A single turn carries every row of the set below to another of its rows. Some are shown first; where does it send the rows asked next?
runu: [ 16   5 -10  18   5 -21  -3   2   1   9 -19 -13   9  -6  -2]
nul: [  3  16  -7  -7   7   9 -23  -4  -8 -16 -17 -19   8  -3 -12]
fet: [ 22   2 -19   8  -6 -19  -6   5  -8  -1 -20 -14  13  -8  10]
sina: [ -3  16   5  -5 -18  -3 -21  -9 -18 -11 -20  -7   4  12  -7]
denub: [ 13  20 -17   5  15  15  -6 -12  -4   1   2  12   4  -3  11]
lel: [ -4   5 -10   2  -3  11   1   7 -16 -10  13   6  18   0 -12]
gasal: [ -1   4  -2   8  -4 -15 -16  10   5 -13 -27   2 -17  -2   4]
funag: [-23  12  -3  -7   0  -6  -8   4  -8  -9   3  -1  20  -3   5]
bez: [  9   3 -12   8   7  12  -3 -10 -12  -4   7  16  16   1  -6]
nafi: [ 11  -7 -16   3   1 -15  -2  -6  -8  14 -22  -6   7 -16   5]
bope: [ 16  30  -7   0 -17  14 -10   2  -1  15 -16   1  -1  -1 -12]
mozor: [  0  29   2  -9 -24  -3 -16   6 -12   6 -18  -1   0   9  -4]
soruz: [  6   8 -13   2   2  15   0  -6 -15  -5  12  18   7   3   1]
Tazun: [ 15  -3 -16   9  -1 -12  -9  -4   6  17 -17 -13  15  -1  12]
Duse: [ -5  -2  -7  -4  -5 -14 -18  19   3 -14 -23   0  -8  -2   8]
sesim: [-18  11   2  -6   0  -4 -18 -11 -14 -21 -12 -11   9   2   2]
Puga: [  6   5  -7  15 -14  -7 -11  14  17   2 -15  10  -8  10  15]
buze: [ -9 -18  -6  12 -10  -6  -8   2   5  -9 -13  11  -2   0  10]
tasor: [  6   6  -2  18 -14 -10 -12   6  10  -7 -23   5 -17   6   6]
feb: [ 13  -7 -18   0   5 -15  -7  -2  -2  19 -20  -7  11  -6   9]
Dupi: [  7  23 -14  -2   6  21  -2 -10  -7   2   6  12  -4  -1  12]
bifep: [ 16  -4 -19   9  -7 -15   1  -1  -8   4 -21 -10  10 -16   8]
rina: [ 20   6 -15  10   5 -23  -6   9  -5   4 -19 -12  11  -5   2]
Bila: [-12   8  -6   2  -8  -3  -1   3 -10   1  10  16  22   8   6]
met: [ -2  40  -2  -4  -9  -2  -8   2  -3   9 -12   3  -8   0  13]
Vop: [ -8  11 -10  -8   2   9 -12  11  -4 -14  -4 -15  23 -12  -8]
kul: [ -8 -10  -5  12   5  -9  -9   2   9  -3 -10  13  -8   1  13]
pato: [ -9  14  -7  -5   1   9  -9  10 -10 -17   6 -11  18  -4 -10]
zube: [  1  31  -4   7   2   1  -4 -15  -8   1  -3  12  -6   4  20]
lup: [ 15  21  -4  -2  -6  10 -21  -8 -11  -1 -22  -7  -1   5 -22]
pigo: [  6  31 -10  -6  -7  20  -6  -2   0  14  -2   3  -6  -2   7]
Tum: [ -3  18  -2  -7   4  10 -20   0  -7 -17  -7 -19   6   5 -13]
Fubon: [  6  21   0  -4  -6  12 -21  -5  -8  -3 -12 -13  -3  11 -21]
rar: [ 15   3 -11  18  -1 -15  -3  -5   7  14 -18 -17  12  -4   5]
mer: [ -1   0  -9   9   2 -10 -11  13  16   3 -10  12  -7   5  18]
zeraz: [  6  28  -2  -5 -15  15 -13   0  -1  15 -10  -4  -7   7 -12]
dupu: [ -5 -14  -8   1 -17  -7 -17  15   4 -13 -17   4   3   1  10]
guve: [ 12  35 -15   0  -2  17  -5   2   6  12  -5   4   2  -8   8]
Zavem: [  0  14  -4  13  -5   0  -2 -14 -13   0   6  19   9  16  12]
migob: [ -3   1 -11   2  -6   9  -2   6 -10  -4   7   4  28  -5 -15]

gasal moves to tasor
pigo moves to Dupi
Where do these go?
migob moves to Vop
feb moves to nafi
sesim moves to sina

A single turn carries every row of the set below to another of its rows. Some are shown first; where does it send the rows asked next?
nof: [  0  -4  14  11   4  -5  -7 -10   3   7 -15   1  -2   3 -31  10 -21  -5
  -3   7  -3  -9]
rop: [ -1  12  -3   7  26 -10 -17  14  11  13  11   0  -8   6   3   3   0  -3
  14  13  11  -3]
rav: [  0  25 -12   9  -2 -11   8  -6   0  19  -9 -18  11  25 -20   1  -3   2
  -5  -2   3  -7]
Depi: [  3   1  12   8   3  -1  -5 -15  -2   6 -11  -1  -4  -2 -22   7 -21  -3
   2  15  -3 -19]
zopiz: [  6   8  -5 -11  11 -12  -4   3   4  -6  -2  -7  -4  -1  -3   0  16  -1
  10  10  27 -13]
poniv: [  0  22 -10   8  -2 -10   6  -3   3  18  -7 -21  10  25 -24   7   0  -4
 -11   0   7  -9]
mumu: [ 11   6  -3  15 -23   3 -14   5 -13   6  12 -11   9  -8  -6  14 -16  -9
  -1  -5  14  -7]
dumis: [ 12   9  -4  12 -18  -5 -10   6  -7   8  19 -12  10  -3  -3   7 -17 -23
  -1  -5  11 -12]
mazo: [  1  -4  16   5   3  -5  -4 -14   1   4 -10   1  -1  -3 -25   7 -23  -8
   0  11  -3 -12]
litoz: [ 15  -7 -10  -6 -12   0   6   8  -3   4  17  -8   4 -14  -4  -3 -12  -8
  14   0   4 -14]
sezen: [ -1  -7  -5   1  -9   0  14  19   6 -21  19  17   0   5  -6   4 -10  10
  10   0  16   6]
lazas: [  4  -2 -10 -16  10  -8   6  13  22 -12   5   6  10  20 -12   5   6  -9
  -6  -6  11   9]
Seker: [-15  13 -19   4   1  -5   4  11  18  -8  17  13   9  10  -8   8   2  24
  -8  -2  17   4]
gebev: [ -4  11 -21  -5  -1 -17   5   8  21  22  10 -13  11   6 -13   5   7  -2
 -11   3   5  -6]
pezo: [  4  10 -19  12 -16  -6  -5  10  -2 -26   1   2  -1   2 -12  16 -10  16
  10  -5  19  13]
Bosir: [ -4  16 -14  20   0   8  22 -14   6  -5  -2   3   6  28  -3  -2  -4  -2
  -5  10  11  -5]
Pefet: [  2   5  -1   6   9   5  -5   5  12   5   3   8 -15  -4 -10  27   7  27
  -3   8  17  -6]
nezu: [  3   6 -13  26  -6  18   1  -3  -5   0  26  -4   2  11  -1  16  -9   4
 -12  -2  26  -8]
Viri: [ -4   6  -8  17   1  -3 -10   9  11 -23  -4  11  -3   5 -24  20 -17  11
   9  -3   5  16]
vaz: [  4  25 -16  11  -9 -13   5  -3   2  17 -11 -13  18  24 -15  -1  -4  -5
  -6  -1   9  -3]
niba: [  3   2   1   9  11   6   1  -3  16  16  -5   0  -9  -6 -25   7  -2  10
  10   4 -14 -19]
finik: [  0   5   0   0  15  13 -10  18   5  -8   5 -15   3   8  -7   7  16  -7
  18   3   0  -4]
Manev: [  9  11  -3  14 -20  -4 -11   7  -7   9  19 -14   8  -8  -4  14 -13 -15
  -3  -8  14  -9]
Ganu: [ -2  12  -4  11   8  10  10   7  18 -13   4  25   0   8 -18   7  -6  22
  16  -2   4  -1]
tika: [  8  15 -15   6  -1   8  -1   9  -1  -6  10  12   3   6  16  -5  -8   9
  21   4  -5  -3]
papuz: [ -6  17 -23  11  -2 -18  -3   4  11 -16  -6   9   3  14 -13   7 -16  15
   5   2  14  17]
zuna: [  0 -13   7  19   5   1   4 -12   9 -14   9  15  -9  14 -12   6 -14 -10
 -14   4  12  -9]

pezo moves to papuz
sezen moves to Seker
Where do these go?
Pefet moves to tika
gebev moves to niba
zuna moves to nezu
rop moves to finik
dumis moves to poniv
mumu moves to vaz
rav moves to mazo

A single turn carries every row of the set below to another of its rows. Some are shown first; where does it send the rows asked next?
Roniz: [ 10  25   2   6   2   4 -12  -2  -4  11  -1  23  -8 -12  -4  17  -6 -12
 -14   4  11]
paro: [ -4 -10  13   6   9  -9 -25  18   1  -7  11   8  30   7  -1 -13 -10  -3
  -3  15   8]
tomam: [ 17  16  15   3   0 -11  -1 -14  -9  -8  -7  -9  -3   9  -7  26  -6  16
  -8   1   2]
pez: [ 19   0   6  17   4   0  -8 -18  -8   8  10  -8 -10 -10   1  -7  -3 -11
 -23   5   8]
gozo: [  0 -18  12   3   5  -6 -23  13   4  -4   2   1  30  -1   5 -11  -8  -5
  -6  15   4]
kovu: [  9  26   2   6   3   3 -12   0  -4  11   0  24  -9  -9  -5  17  -6 -11
 -12   4  13]
Pok: [  3   2   2   4  -8   0 -15 -18  -8 -10   7   6  -4   6  11   9   6  -6
 -22 -11 -14]
vavin: [  3   5   7  15   1  -3   3  -9  -7   1  13 -15  11   2  11  20 -12   1
 -11 -14 -13]
togus: [ -6  -9  11   8   9  -9 -25  15  -2  -7  15  10  32   4  -5 -12 -10   1
  -7  15   4]
Rugil: [ -7  17  11  18   8 -14   2   2  -8   0  27  -3   7  18  -4  22 -11  10
  -3 -10   2]
mebu: [ 16  20  14   6   2  -6  -3 -17 -12 -13   0  -5   0   9  -5  19 -13  14
 -13  -4  -8]
kivem: [ -3 -12  18   2  11 -11 -20  17   3  -1  -6   2  32   4  -4  -4 -10   3
   0  14  13]
Zifi: [ -5  -7  18   4  13  -9 -23  16   0  -5   2   7  35   6  -4  -9 -15   2
  -2  11   7]
Metir: [ -5 -15  12   5   6 -15 -21  18   5   0   3   3  27   5  -6  -3  -1   4
  -1  21  16]
boze: [  9  25   2   5   2   3 -11   0  -4  12  -2  23  -9 -11  -5  18  -5 -12
 -12   4  14]
Viv: [  4  -8  12  10   2  -9  -4 -12  -4  -1   3  10  -4 -18   4  21  24  -4
 -12  -9   4]
boz: [ -8  16   5   6   2 -13 -15  -4  -9 -10  21  19 -10  27  -7  12   9   5
 -11  -6   6]
Gakid: [ -5   5  14  13  10 -17  -5  -2  -7  -3  16  21  -8  -3 -10  21  24   4
  -5  -6  16]
bugim: [  0 -19   9   5   2  -7 -23  11   2  -4   1  -1  32  -5   3  -8  -6  -3
  -8  16   3]
num: [  1  -3   4  -1  -7 -13  -9  -9   0   2  -5  -1 -12  14   0  25  23   2
  -8   0  13]
teke: [ -2 -16  14   3   7 -12 -22  19   6  -1   2   3  27   5  -2  -6  -2  -1
   0  19  15]
sak: [  1   2  10  12   2 -16   7   0  -1  10   6 -19   4   9   1  32   0   9
   1  -4   9]
Fer: [ -1 -13  16   2  10  -7 -22  12   2  -4  -5   1  35  -1   1  -7 -14   0
  -4  10   4]
Geg: [  9  15   8  21  12  -7 -11  -9 -13   4  28   6 -11   5 -10 -10  -7  -5
 -19   6  15]
Finat: [ 12  24  16   6   4 -12  -3 -11 -12 -12   3  -1  -3  16 -12  22  -9  17
  -7  -1   2]
lakav: [ 13   4   9  16   9 -13  -6  -6  -5  15  10  -7 -16   1 -11   1   6  -3
 -12  13  30]
vaze: [ -3   6  11  16   8  -6  -9 -10 -12 -11  22  24  -1 -11   1  10  13  -2
 -16 -15  -4]

lakav moves to pez
Metir moves to bugim
Where do these go?
Pok moves to boz
tomam moves to mebu
Gakid moves to Viv
vavin moves to Rugil
paro moves to teke
Fer moves to Zifi

